In the rows, zero is written as 128.
Families of rows that turns and mirrors carry onto each other, the same ones carrying the whole set onto itself: the rest of each named row's family, in list order:
7 families of 5 rows:
k_165: [178 153 120 158 124 116 123 132 101]
k_17: [150 176 116 157 118 134 111 125 108]
k_927: [148 156  90 155 113 120 115 114  93]
k_647: [114  90 127 120 139  86 120 134 130]
k_664: [129 146 117 156 110 138 133  96  86]
k_160: [100 135 118  86 104 129 121 147 142]
k_185: [104 122 128 111  90  99 151 145 143]
k_412: [154 103 140 147 160 104 131 132 108]
k_788: [100  98 132 113 153 110 120 128 141]
k_979: [112 141 121 140  76 138 153 136 109]
k_10: [128 156 125 135 166 102 124 104 142]
k_444: [162 132 145 147 146  96 108 119 103]
k_14: [ 93 110 111 100 103 121 132 153 129]
k_311: [104 140 111  95 119 149 128 150 143]
k_83: [ 98 121 121  96 131 127 154 160 130]
k_152: [171 128 113 139 153 103 122 103 132]
k_582: [123 141 153 119 126  89 121 140 158]
k_136: [141 107 126 159 162 102 130 116 106]
k_344: [162 151 100 135 124 151 124 105 103]
k_67: [122 116 129 109 134  76 134 108 144]
k_646: [144  98 132 123 139  95 132 137 158]
k_977: [127 134 112 122  94 173 136 138 112]
k_558: [146 176 105 124  98 144 120 145 123]
k_823: [136 132 123 135 146 100 121  77 108]
k_363: [131  99 146 109 153  92 135 141 117]
k_358: [132 156 113 139 155 139 150 104  93]
k_614: [147 118 114 154 145  85 110 110 108]
k_943: [123 134 159 115  91 116 143 163 120]
k_40: [110 168 102 127 108 152 139 149 125]
k_970: [109  96 133 108 157 125 135 143 134]
k_8: [140 166 105 118  83 132 131 145 110]
k_419: [129 144 134 127 109 148 160 141  80]
k_498: [115 101 133 115 103 135 140 159 146]
k_19: [113 150  88 122  87 143 129 141 106]
k_669: [165 149 109 162 118 115 136 127  88]

Same family as k_412: k_165, k_311, k_558, k_970
Same family as k_152: k_344, k_646, k_977, k_498
Same family as k_444: k_17, k_83, k_363, k_40
Same family as k_358: k_10, k_582, k_943, k_419
Same family as k_14: k_927, k_647, k_614, k_19

Families of rows that turns and mirrors carry onto each other, the same ones carrying the whole set onto itself: the rest of each named row's family, in list order:
5 families of 3 rows:
k_945: [141 134  95 158  75  73 121 104 128 116 125]
k_631: [109 136 132  93 115 103 144 168 113 135 165]
k_416: [139 138 113  90  98  96 131 101 157 120 123]
k_661: [133 129  91 101  76 107 118 128 156 124  91]
k_868: [152 139  88 156 102  82 124  96 120 112 135]
k_738: [101 127 120 102  86 107 132 191 115 140 136]
k_333: [ 95 120 133 127  88  95 126 175 105 127 163]
k_879: [109 124 120 126 126 109 129 167  94 120 174]
k_601: [174 145 131 133  46 110 130 144 115 113 125]
k_914: [103 116 103 135 103 115 119 189  93 125 147]
k_6: [148 133  73 163  88  89 115 112 119 115 116]
k_693: [188 154 131 126  85 115 139 125 107 107 148]
k_739: [115 131 100 103 124 125 132 188 102 133 143]
k_193: [188 147 102 137  78 132 126 150  99 108 119]
k_891: [150 136  78  98 121 121 122 116 142 116 107]

Same family as k_6: k_945, k_868
Same family as k_416: k_661, k_891
Same family as k_333: k_879, k_914
Same family as k_631: k_738, k_739

